In the rows, 128 means zero.
Each path below is one point turned by a fixed rotation once a step. After each direction that follows a path, write how fast that rotation turns it, in deg/step (0 if it stays still).
Each turn is a multiple of 5 degrees from 10 to 175, or 0.
Each row of a path follows its step; steps can be skipped.
Rotation 1:
step 0: [125 128 133 130 124 129 141 130 124 126 126 124 124 140 127 137 139 127
 133 121 141 122 124 136 142 135 127 125 123 128 127 124 130 128 132 119
 130 122]
step 1: [135 121 134 122 126 131 133 129 116 129 128 127 123 132 129 130 138 141
 132 124 127 125 125 135 138 131 113 126 124 135 137 125 133 132 133 127
 127 121]
step 2: [119 127 134 124 118 136 127 121 121 123 120 124 119 138 129 129 135 127
 122 126 132 130 136 129 132 132 119 125 127 139 139 127 123 132 136 130
 122 123]
step 3: [121 129 145 128 121 133 118 123 122 124 128 127 122 127 129 126 134 138
 128 130 131 119 127 131 129 142 123 131 130 127 129 130 130 127 134 139
 120 124]
step 4: [118 133 130 130 123 129 112 117 123 132 124 130 121 122 126 129 138 134
 123 127 118 126 123 131 124 130 129 125 123 140 125 134 125 129 130 132
 122 117]
step 5: [116 130 133 137 133 128 120 125 128 130 123 130 114 119 128 123 125 126
 127 132 131 126 129 122 120 137 124 127 122 132 120 138 129 131 136 122
 123 117]
step 6: [129 131 130 138 128 125 130 123 131 130 119 129 125 125 120 124 124 128
 121 125 120 118 117 132 123 136 130 128 119 131 119 143 135 123 136 126
 125 125]
step 7: [126 125 128 142 129 125 130 133 134 131 125 129 121 119 116 129 126 122
 127 123 130 119 122 129 127 126 131 127 115 136 135 129 135 122 131 118
 133 116]
step 8: [130 119 130 134 133 120 137 126 126 117 119 127 125 119 127 123 124 127
 129 123 128 131 125 128 132 128 127 135 113 131 138 134 137 123 139 125
 130 129]
step 9: [125 127 124 138 126 131 130 131 122 118 118 118 136 127 121 126 126 124
 122 119 126 121 132 122 138 128 130 128 116 130 137 120 138 123 135 133
 130 127]
step 10: [116 121 130 131 133 131 127 128 116 116 130 125 133 126 123 133 128 128
 143 124 130 129 123 128 138 131 131 130 118 132 133 121 130 117 130 134
 127 128]
step 11: [119 124 123 129 133 131 127 124 116 124 120 129 132 127 130 132 138 129
 138 120 121 128 134 124 143 132 128 126 117 128 122 122 128 138 134 132
 126 129]
[128 130 127 129 127 127 129 129 128 128 127 126 128 122 125 128 128 126
 126 129 129 130 126 130 127 128 125 128 127 127 126 126 127 126 130 127
 131 131] : 35
[129 129 130 127 129 128 125 127 129 125 126 123 130 125 131 128 127 128
 127 129 129 128 130 130 130 128 128 126 127 129 132 128 127 127 126 131
 127 128] : 55
Rotation 2:
step 0: [136 126 125 132 125 127 127 135 133 135 128 133 140 123 130 130 135 130
 125 131 126 127 128 127 141 125 131 128 125 123 127 130 132 126 130 137
 124 139]
step 1: [128 139 135 130 137 125 135 136 134 129 132 131 128 126 129 130 142 123
 128 126 130 124 135 127 134 139 130 124 131 133 133 128 128 129 129 121
 127 129]
step 2: [128 132 134 125 133 129 137 132 141 133 128 120 134 128 133 128 124 129
 132 126 124 137 124 139 125 125 123 123 129 136 127 130 121 128 131 132
 131 126]
step 3: [131 122 123 134 127 137 136 125 126 115 126 133 134 129 126 133 125 132
 137 123 124 130 131 135 128 130 129 125 133 132 137 123 124 133 133 131
 131 128]
step 4: [139 132 133 125 127 143 125 127 118 131 127 131 127 127 129 121 125 126
 137 139 130 128 125 134 130 133 131 128 126 126 133 129 126 128 123 128
 127 123]
step 5: [126 122 134 123 134 129 123 132 123 133 118 134 135 130 128 133 124 129
 128 133 114 123 128 129 136 129 126 124 130 123 119 123 129 129 123 123
 130 127]
step 6: [125 131 132 129 125 124 124 127 129 127 140 126 128 137 122 136 134 122
 136 128 123 122 128 127 137 131 130 122 123 126 118 135 127 134 132 132
 126 121]
step 7: [117 129 129 130 133 130 125 118 136 134 125 128 129 118 134 135 126 122
 135 128 132 138 128 124 132 130 129 131 126 128 126 137 127 131 135 126
 132 126]
step 8: [134 126 128 124 123 129 133 125 128 128 125 134 129 132 141 132 125 126
 129 116 132 128 126 120 120 130 127 121 128 132 128 129 133 134 133 125
 139 122]
step 9: [127 122 130 126 117 126 122 130 119 134 136 129 133 124 125 122 130 139
 132 128 130 137 121 129 122 135 124 127 130 125 133 127 124 130 131 121
 133 126]
step 10: [125 129 119 132 129 130 124 127 120 131 123 123 118 129 124 124 126 132
 127 134 127 126 130 134 123 133 129 121 130 128 118 119 132 134 134 117
 128 128]
step 11: [137 124 116 132 127 126 118 134 128 130 128 124 131 131 125 131 130 120
 124 133 131 125 126 131 127 120 126 130 122 119 120 132 123 133 128 132
 137 131]
[130 130 129 131 129 129 129 130 131 127 127 131 129 129 127 128 129 128
 127 129 126 130 129 133 130 128 129 128 127 130 130 126 128 124 126 130
 127 126] : 25
[130 128 126 126 128 129 127 126 129 128 129 131 129 125 128 127 127 127
 132 124 128 127 128 129 126 127 131 131 125 129 128 127 131 128 126 128
 129 130] : 85
Rotation 3:
step 0: [131 125 132 126 134 138 132 134 126 129 126 132 126 132 126 134 129 121
 129 141 128 129 130 135 120 122 125 131 128 129 132 127 125 126 121 120
 130 133]
step 1: [120 130 126 127 135 132 133 122 132 127 127 127 136 121 128 134 128 115
 128 133 128 129 126 127 126 128 123 137 131 127 125 121 121 123 129 125
 124 129]
step 2: [122 122 127 128 133 131 132 126 125 129 133 126 131 129 129 123 119 127
 135 132 121 119 128 124 125 130 137 131 125 131 129 120 118 124 129 124
 133 130]
step 3: [123 129 124 132 128 133 125 128 130 128 122 129 134 116 122 129 126 132
 132 126 129 125 131 127 126 131 136 134 130 136 132 127 131 126 120 122
 133 140]
step 4: [124 120 127 134 123 128 136 125 126 129 120 133 127 126 120 127 122 119
 123 122 126 131 119 124 129 129 134 131 129 133 122 127 135 127 125 123
 133 127]
step 5: [131 122 124 133 133 137 128 123 125 129 121 126 128 129 122 127 132 119
 136 133 124 128 123 129 132 119 130 122 119 127 133 131 133 130 128 124
 137 129]
step 6: [122 126 127 132 136 132 130 121 139 127 122 130 133 125 131 135 132 130
 127 118 126 123 123 127 127 119 120 128 121 129 124 128 127 131 133 123
 131 130]
step 7: [124 119 123 130 133 120 128 129 128 121 124 126 124 128 130 119 125 128
 128 123 115 125 127 125 126 128 120 127 125 124 129 126 126 127 135 125
 134 137]
step 8: [131 125 133 132 137 128 126 128 128 127 124 130 122 123 120 130 121 136
 119 130 126 127 132 129 123 123 127 129 125 126 140 130 128 126 128 127
 130 140]
step 9: [128 118 126 128 130 127 132 127 130 127 130 132 121 120 118 129 130 121
 117 127 129 131 127 129 130 122 120 129 138 127 125 129 122 126 124 122
 126 131]
step 10: [130 125 124 125 137 130 134 122 132 132 132 127 119 128 128 125 122 114
 128 136 128 120 130 126 133 130 126 124 126 127 135 133 122 125 127 127
 133 128]
step 11: [122 134 124 126 131 130 134 125 138 131 133 129 123 123 134 131 129 129
 128 132 128 121 136 129 124 118 127 132 127 133 130 121 128 129 118 120
 134 132]
[127 129 127 125 128 128 129 129 129 129 126 131 125 129 128 130 129 125
 129 130 129 131 126 129 131 128 127 127 126 132 129 130 127 130 126 128
 129 125] : 70
[130 129 128 129 122 129 131 127 129 127 127 130 132 126 128 126 128 130
 129 128 128 129 126 127 130 127 130 129 124 126 128 130 127 129 130 126
 130 129] : 35
Rotation 4:
step 0: [129 125 131 130 122 131 117 114 129 135 129 124 135 125 133 128 126 129
 117 135 134 127 117 131 133 124 126 124 135 134 126 128 126 120 124 124
 134 132]
step 1: [139 126 119 128 127 128 115 128 127 125 131 138 133 129 139 120 120 126
 132 138 128 125 126 126 126 134 139 129 131 126 122 129 127 136 129 130
 133 126]
step 2: [122 119 127 130 122 130 129 121 125 141 128 131 141 121 127 129 128 134
 123 135 134 131 135 127 131 125 131 134 128 123 126 117 128 137 122 126
 135 130]
step 3: [135 117 132 125 125 124 127 115 123 129 128 131 127 128 134 114 134 125
 123 133 133 125 121 132 123 129 130 128 119 129 125 139 132 133 125 122
 132 127]
step 4: [123 119 128 129 118 132 131 119 123 127 131 125 132 129 127 126 117 131
 131 134 122 124 130 132 129 133 143 131 135 127 116 126 130 128 132 125
 128 134]
step 5: [133 120 124 131 122 126 127 127 121 138 126 134 126 129 128 122 125 127
 125 128 133 122 132 119 130 127 130 124 113 122 121 125 135 127 117 135
 126 135]
step 6: [132 125 135 122 116 132 131 122 120 127 126 123 121 127 124 130 126 136
 130 140 135 118 124 130 119 129 127 129 132 134 126 127 134 135 120 124
 128 128]
step 7: [126 116 125 133 130 127 124 125 125 133 121 135 127 136 125 127 123 128
 132 137 124 122 127 125 124 135 140 126 126 121 134 133 128 126 124 123
 113 130]
step 8: [128 126 126 128 120 126 125 120 125 140 136 123 123 132 127 136 121 126
 127 131 132 119 116 128 126 122 126 129 126 124 126 119 119 125 119 128
 129 137]
step 9: [128 129 136 124 127 133 113 127 129 128 128 138 119 130 132 128 125 127
 127 141 139 123 124 120 127 130 137 129 130 129 126 134 130 128 123 133
 124 122]
step 10: [123 120 120 122 121 131 123 123 137 128 125 129 134 126 123 132 131 132
 128 137 123 125 121 128 126 127 135 131 131 120 134 118 119 140 121 132
 126 132]
step 11: [122 127 122 124 136 127 125 120 125 138 125 131 126 131 134 130 132 123
 115 132 138 128 118 122 123 127 135 131 121 129 124 133 124 132 126 120
 130 136]
[126 130 128 124 131 129 125 128 131 129 126 128 125 128 128 132 129 125
 126 127 127 128 126 126 128 129 128 127 130 128 129 128 125 130 128 130
 127 130] : 25
Rotation 5:
step 0: [129 125 123 127 134 133 135 133 124 116 120 124 128 130 134 129 122 131
 128 122 129 132 128 126 135 118 128 128 133 135 121 130 125 136 131 129
 128 137]
step 1: [126 125 131 130 138 130 123 132 125 116 120 134 127 135 130 121 121 127
 126 126 129 138 128 129 133 126 132 132 123 132 128 140 126 135 130 127
 131 131]
step 2: [120 128 128 129 129 125 120 126 124 127 123 133 127 140 132 130 127 121
 125 131 120 130 125 132 134 128 135 130 121 123 122 132 122 137 123 127
 137 132]
step 3: [126 129 125 126 125 130 133 127 119 128 130 124 127 134 135 128 125 126
 129 128 126 126 131 125 137 117 139 128 130 127 113 125 123 138 130 127
 134 134]
step 4: [124 125 126 132 136 133 137 130 121 120 130 131 129 133 125 121 123 127
 129 126 131 137 131 119 134 116 137 128 128 133 123 131 124 127 133 127
 128 132]
step 5: [117 125 126 129 137 128 131 130 132 119 123 134 130 142 127 122 127 123
 127 127 125 138 127 134 131 124 132 127 126 127 128 132 119 124 125 128
 135 128]
step 6: [122 129 124 126 128 123 126 129 131 121 126 125 121 139 134 127 130 123
 131 130 121 124 129 139 132 122 131 129 130 131 117 130 118 134 132 131
 135 128]
step 7: [128 131 127 137 137 127 127 128 123 123 131 129 125 130 131 131 127 126
 130 127 126 126 131 127 135 116 130 132 132 137 114 130 124 136 133 127
 125 134]
step 8: [125 128 126 134 143 126 128 133 123 122 125 136 134 133 128 129 117 122
 127 120 129 135 130 130 132 118 133 128 127 129 127 128 131 131 126 125
 131 135]
step 9: [119 124 121 123 128 122 130 136 127 120 121 134 124 136 132 128 126 122
 126 123 121 133 132 130 128 126 134 124 126 129 127 132 127 136 128 128
 139 131]
step 10: [121 129 130 126 129 128 130 132 124 125 128 127 124 136 133 125 131 132
 130 131 119 130 136 127 135 127 131 128 131 133 117 137 121 142 130 122
 130 132]
step 11: [125 130 134 132 136 129 127 129 123 127 132 131 136 136 129 124 117 125
 134 135 126 130 132 127 137 119 136 128 128 130 122 132 124 132 131 125
 123 136]
[129 128 127 129 127 130 129 127 127 127 129 132 130 128 131 128 125 127
 131 127 132 131 129 127 129 126 124 128 127 127 129 129 129 128 130 127
 124 127] : 100
[129 125 129 125 128 128 127 131 131 126 128 129 126 132 129 126 130 130
 127 129 128 130 129 129 129 131 125 128 128 128 130 131 126 128 129 126
 128 126] : 85
Rotation 6:
step 0: [121 132 133 130 132 111 133 127 129 128 137 118 119 125 131 131 126 129
 118 126 124 123 133 128 132 123 123 134 135 136 130 122 126 128 127 128
 118 127]
step 1: [129 129 130 123 134 130 120 131 135 126 137 121 124 128 129 132 127 124
 120 117 125 134 129 125 133 127 120 129 139 118 134 128 119 131 118 125
 136 127]
step 2: [127 130 131 127 133 134 128 122 128 134 142 123 132 122 119 133 124 136
 127 126 119 129 134 129 125 124 121 123 123 131 120 121 116 132 131 131
 138 127]
step 3: [118 131 128 138 132 129 118 121 126 136 138 120 126 132 128 130 129 128
 123 138 124 136 133 124 134 121 125 135 128 132 125 128 129 121 122 128
 122 135]
step 4: [125 125 120 126 129 133 117 124 131 129 139 128 138 132 124 133 137 128
 122 119 136 130 122 128 140 122 127 129 137 133 128 136 122 124 130 125
 130 123]
step 5: [123 126 132 125 128 125 125 121 130 130 136 128 122 123 127 133 132 134
 114 123 128 120 127 124 126 124 129 123 123 140 123 126 123 131 142 117
 128 133]
step 6: [119 133 127 126 129 134 120 125 125 126 127 112 117 136 130 133 130 128
 116 121 128 131 129 127 128 127 130 142 132 127 130 120 128 135 128 125
 125 133]
step 7: [128 127 120 124 134 124 128 122 134 132 132 120 127 129 119 137 118 131
 128 116 140 130 131 129 137 134 124 129 137 130 126 123 120 133 131 132
 133 128]
step 8: [126 127 128 130 135 130 123 116 127 135 137 126 118 119 135 134 124 134
 130 129 133 129 135 121 120 126 118 119 131 128 123 127 124 132 125 124
 124 136]
step 9: [121 135 127 128 128 134 121 124 125 135 136 119 129 136 129 131 139 128
 132 121 129 138 129 132 125 120 120 129 129 127 127 131 126 138 127 136
 116 123]
step 10: [121 128 134 126 127 119 123 126 146 138 136 124 131 134 123 140 129 123
 125 122 135 131 131 130 132 124 127 120 123 134 126 129 129 124 134 128
 129 129]
step 11: [125 128 131 123 126 133 114 117 128 124 127 120 126 121 137 140 138 128
 127 123 125 131 133 123 124 125 129 124 129 131 129 124 131 121 130 123
 135 135]
[126 126 126 128 125 128 127 131 131 129 129 128 129 128 127 126 126 125
 129 127 129 129 129 125 132 127 129 128 130 125 128 130 129 131 130 128
 130 126] : 125
